(in the rows, 128 means zero)
A: rows in a few groups, each row roughly a mix of its group's directions (one row in no group):
A (155 x 14):
[[103 175 109 106  98 160 102 113 166 152 139 137 138 131]
 [103 138 137 131 120  68 150 126 170 149 145 110 133 157]
 [116  81 111 145 161 165 128 159 126 137 112 172 121 138]
 [172 169 147 122  98  97 138 134 118 128 140  87 137 102]
 [144 135 135 142 122 154 110 115  84 135 125  89  88  84]
 [144 116 150 111 112 115 168 105 113 119 174 118  82 143]
 [116 134 137 110 127 103 142  85 140 167 100  81 104 113]
 [130  99 128 166 149 150 164 158  85 144 137 133  97 138]
 [116 136  92 111 115 113 109  83 164  96  87 129 140 132]
 [ 86 143 109  94 102 138 122 140 124  97 171 106 158 123]
 [101 119  86 108 159 133 144 125 152 170 131 169 110 121]
 [166  88  97 131 120 127 109 156 103 102 129  96  94 133]
 [101  92 106 174 117  91 141 118  99 105 115 136 149 145]
 [117 192 122 130 121 133 129 126 124 127  80 158 154 150]
 [138 122 161 111 156  91 125  77 156 141 103 134 156 138]
 [ 89 146 131 129 111 127 143 122 145 116 104 193  98 114]
 [141 125 165  95 135 181 142 134 167 146 119 105 151 130]
 [138 152 111 132 150 183 150 122 116 145 174 145 138 154]
 [152 110  88 131 135 154  73 113 101 111 155 140 117 143]
 [143 148 102 154 114 148 108 175  88 147 161 140 136 143]
 [159 125 142 106 158 114 162 103 172 159 104 138 152 138]
 [143 159 127 139 125 165 134 148 186 134 158 103 112 106]
 [106 100 156 105 103 167  89 137  99 138 124 152 105 146]
 [115  88 149 152 171 138 158 120 147 117 156 156 121 158]
 [116 142 153  95 110 159 146 138 153 180 102 114 155 117]
 [120 120 132 170 159 132 148 138  79 116  89 147 122 156]
 [122 125  98 155  99 103 106 180  83 130 134 120 122 116]
 [154 106  96 140 115 111 109 116 105  92 163  86 106 133]
 [169 173 106 133 163 125 149 125 149 146 146  89 138 122]
 [138 156  99 160 110 167 114 167 150 108 155 139 107 143]
 [119 159  86 116 151 137 142 120 137 142 107 105  94  78]
 [161 100 154 120 136 152 170 111 107 110 165 138  96 137]
 [ 90 122 118 133 129 105 176 104 163  92 141 103 145 137]
 [137 126 165 137 127 136 142 109 158  72 162 119 156 150]
 [145 135 176 133 114 118 103 129 158 124 124 137 183 161]
 [132  85  85 119 152 121 101 134 130 143 166  87 125 144]
 [ 96 177 111 147 110 159 152 133 129 175 131 141 117 144]
 [183 145  85 116 112 135  99 141 103 111 140 156 140 128]
 [177 161 111 133 109 159  99 158  91 145 135 135 135 120]
 [ 84 112 167 102  83 130 133 114 142 113 108 146 152 145]
 [164 123 160 116 144 123 105 132  87 121  87 138 158 160]
 [132 139 119 128 137 115 106  70  71 124 130 159 115 125]
 [106 144  98 142  92 104 104  87 143  92 128 134 158 109]
 [119  99 127  83 116 135 100  76  88 126 112 118 116 136]
 [178 177 101 120 160 129 146 111 135 135 126  97 117 117]
 [117 170 118 108 130 113 169 133 141 169  86 110 135 108]
 [136  93 110 128 140 170  86 150 113  98 147 159 136 148]
 [116 116 108 101 164 130  90  92 126 116 105 106 102 165]
 [132 144 144 108 145 175 108 135  95 187 134 143 124 127]
 [158 169 139 158 150 109  81 109 106  98 141 126 124 138]
 [102 110  99 142  89 142  98 164  83 102 128 129 121 123]
 [183 175 104 121 165 137 126 114 141 127 131 101 109 124]
 [126 119 137  97 125 153 179 140 145 162  93 161 149 125]
 [167  83 141 116 132 133  67 122 115 114 133 139 153 129]
 [ 78 126 152 149 148  99 168 127 156 107 149 108 115 137]
 [109 117 113 142 126 163  88 140 142 154 160 168  95 110]
 [136 101 122 136 146  86 150 138  94 133  98 113 166  91]
 [103 134 117 146 119  91 162 127 155 103 185 111 118 119]
 [103 165 140 102 120 130 144 149 157 167 103 137 147 169]
 [ 90 122 123 140 113 135 127 151 179 156 168 157 148 132]
 [181 118 145 106 151  87 121 128 105 104  89 123 139 128]
 [164 160 129 100 149 127 113 109 122 119  91 176 128 157]
 [ 97 148 113 119 125  98 129 118 140  88  76 139 160 150]
 [116 135 109 141 124 133 111 124 102 135 114 187  77 103]
 [ 66  99 130 129  92 118 102 145 120 133 109 143  98 114]
 [ 86 190 103 135 124 149 153 129 140 111 104 146 124 133]
 [182 120 134 133 106 110 123 158  72 139 141 130 110 116]
 [117  87 123 122 152 156 195 132 119 131 137 137 153 138]
 [113  73 123 154 126 134 141 167 123  92 165 146 140 127]
 [117 154 109 172 161 102  73 110 126 123 143 141 119 134]
 [164 125 131 161 114 131 112 116  82 185 136 137 131 141]
 [133 135 105 151  92 112  72 143  93 100 122 132 152 131]
 [162 123 133 131 132 120  90 104 113 122 137 154  63 133]
 [102 102 144  98 130 175 146 121 161 106  88 127 125 108]
 [ 87  82  95 105 126 139 104 117 126 169 152 129 114 123]
 [125 161 160 115 123 143 187 111 155 136 113 141 162 120]
 [122 155 133 101 102 133 122 140 133 165  79 177 135 133]
 [107 146 167 118 139 156 103 142 176 120 168 143 143 141]
 [116 143 149 154 104 159 111 110 134 191 160 133 131 123]
 [ 94 168 107 148 117 116  80 147 170 129 110 118 129 124]
 [174 104 148 149 125 120 164 136  98  89 161 122 117 119]
 [118 121 125 135 167 117 116  95 133 158 136 163 163 175]
 [167 127 164 116 117  83 149  95 117 104 130  99 142 110]
 [142  81 124 140 138 128 104 158 109  87 147 157 155 153]
 [112 161 170 113 106 136 170 119 139 133  84 149 149 118]
 [157  91 158 118 127 125 103 118  77 137 114 155 159 142]
 [159 122 135  92 172 118 101 145 132  79 130 132 127 158]
 [138 116 196 157 145 153 121 149 124 100 146 125 135 110]
 [142 122 178 149 147 103 128 159 123 118 139 153 165 166]
 [177 165 116 151 136 152 114 144 108 156 128 163 110 106]
 [104  90 162 141  80 139 130 141 132 108 150 157 157 141]
 [122 135 138 187 122 119 134 100  83 163 105 136 134 140]
 [111  79 128 136 126 137  69 169 119 130 128 135 105 137]
 [149 118 138 151 113 153 118 137 127 100 172 144 133  69]
 [ 89 138 188 137 116 134 154 130 146 129 113 153 165 124]
 [116 103 132  86 116 114 139  97 169 142  92 143 144 162]
 [148 162 112 121 151  85 116  80 119 116 123  99 100 139]
 [138 166 130 150 132  97  99 171 139 148 116 157 158 153]
 [171 121 108 155 110 132  85 171  98 137 133 149 115 131]
 [113 124 129 148 177 147 123 122 166 102  89 128 136  89]
 [ 79 105 125 125 152 136 143  87 167 103 134 140 111 153]
 [161  88  88 123 126 132 132 156 157 106 164 112 126 155]
 [ 88 181  98 153 118 149 130 123 127 137 124 156 134 164]
 [117 150 127 154 173  82 161 108 124 101 130 153 143 138]
 [109 116 103 164 148 136 178 141 157  93 158 127 132 141]
 [132  79 130 121 160 143 135 174 119 130 157 130 110 169]
 [115 137  98 112 154 148 175 111  84 156 155 115 129 117]
 [ 90 171 101 131 108 135  94 130 143 150 150 130 146 167]
 [106 145 137 150 141  93 160 120 158 112 157 147 173 150]
 [152  67 149 134 106 131 151 161 116  91 119 140 117 126]
 [149 143 151 117 116  63 113 102 154 132 151 110 153 134]
 [146 105 145 166 142 120 161 137  73 144  92 131 120 123]
 [174  93 135 113 120 148 166 157 132 137 122 148  86 130]
 [ 87 120 132 105  84 109 132 123 163 116 125 161 154 159]
 [140 120 153 112 161 141 167 168 122 166 131 114  92 147]
 [133 152 141 139 113 133 128  85 115 189 102 108 114 106]
 [102  91 146 130 205 130 142 129 137 123 129 121 132 134]
 [107 113 138 119 143 135  90 135 169 156  76 157 130 137]
 [121 176  75 119 103 109 114  96 131 105 105 136 142 134]
 [133 172 155 119 123  89  94 128 123 177 125 105 142 118]
 [147 188  96 112 123 136 131  98 138 147 118 151  96 108]
 [ 76 173 110 152 117 123  95 137 150 119 141 106 148 132]
 [132 168 150 156 130 114 109  92 112  97 150  83 123 113]
 [139 184 157 106 128 125 139 106 133 150  98 100 165 129]
 [177 121 127 155 159 131 172 132 104 120 170 135 120 126]
 [147 108 137 120 101 143 100 160 125 145 121 167 182 146]
 [135 122 122 145 159 124 131 136 111 115 117 115  74  69]
 [161 134 148 151 193 144 131 121  89 141 125 146 134 116]
 [105  96 152 140 115  88 140  98 141 108 106 103 145  87]
 [117 151 126 134 155 109 174 108 120 125 110  92  78 113]
 [128 172 132 144 187 126 149 112 167 116 144 114 120 117]
 [131 139 146 106 104 150 180 135 141 148  92 169 148 122]
 [ 93  99 137  93 134 130 157 138 148 161  86 101 116 140]
 [103 110 142 131 107 143 161 134 121 112 107  86  90  85]
 [133 106 153  87 171 162 119 157 131 113  89 130 118 139]
 [153 163 157 150 143  77 135 130 110 125 119 141 153 166]
 [118 121 108 150 164 103 153 124  98  73 105 124 106 140]
 [166 126 104 142  95 120 149 106 109 121 177 148 161 140]
 [137 118 122 118 122 178 104 138 132 180 172 130 108 139]
 [160 107 107 170 133 113 147 180 120 129 153 148 105 140]
 [154 151 170 131 108  88 124 110 100 124 164 102 152 133]
 [ 92 139 148 145 109  88 173 115 140 161 102 111 140 128]
 [128 123 175 104 120 193 125 133 161 145 124 126 140 120]
 [115  89 147 136 108 130  88 156 145 116 157 140 159 165]
 [143  98 125 112 121 108 111 130 104 116 114 177 158 177]
 [145 122 104 159 126 145 111 158 103  81 109 122 125  82]
 [112 107 182 152 103 125 133 154 129  85 116 150 151 143]
 [106 118 128 112  99 141  72  95 164 122 134 131 160 113]
 [151 161 149 119 146 118 156  97 123 161 170 119 158 152]
 [104 100 157 167 130 111 126  80 117 121 106 106 128  93]
 [ 71 156 118 120 133 163 106 112 155 144 137 134 150 159]
 [136 108  86 148 135 123 138 118 168  81 101 148 154 142]
 [139 124 126 128 155 115 200 103 124 115 157 104 125 112]
 [133  91 170 134  99 116 140 123 136 171 124 110 146  87]
 [105 106 176 103 108 144 148 137 141 140 105 141 176 145]]
one row of each group, then the others: which group is each in?
[160 158 106 171 106 138 120 116  82 126 125 157 138 103]
<109>
[ 77 104 187 118 119 140 149 141 143 118 139 106 116 122]
<118>
[163 123  93  98 143 150 178 124 127 157 110 157 120 120]
<61>

[133 138 116 116 167  92 140 123 116  70  92 120 116 146]
<109>
[143 136 136 138 137  86 117 161 159 182 121 137  94 135]
<118>
[168 104 148 120  98 119 100 120 131 179 160 119 145 113]
<109>
[142  89  75 122 138 106 113 151  87 152 116 128 110 135]
<61>
[106 150  93 126 137 114 156 140 152 181 154 128 107 156]
<118>
[ 88 123 113 128 137 128 149 121 133  69  81 126 127 105]
<109>
[168  96 107 137 151 126 149 141 106 150 160  94 163 137]
<61>
[148  97 123 119 131 157 152 169 136 168 126 166 119 158]
<118>
[134 184 120 104 133 123 153  87 168 137 138 132 154 139]
<61>
[ 97 152 149 145 101 141  92 103 128 113 146 100  93  95]
<61>
[104 113 130  94 150 143  90 162 164 157  97 129 119 146]
<61>
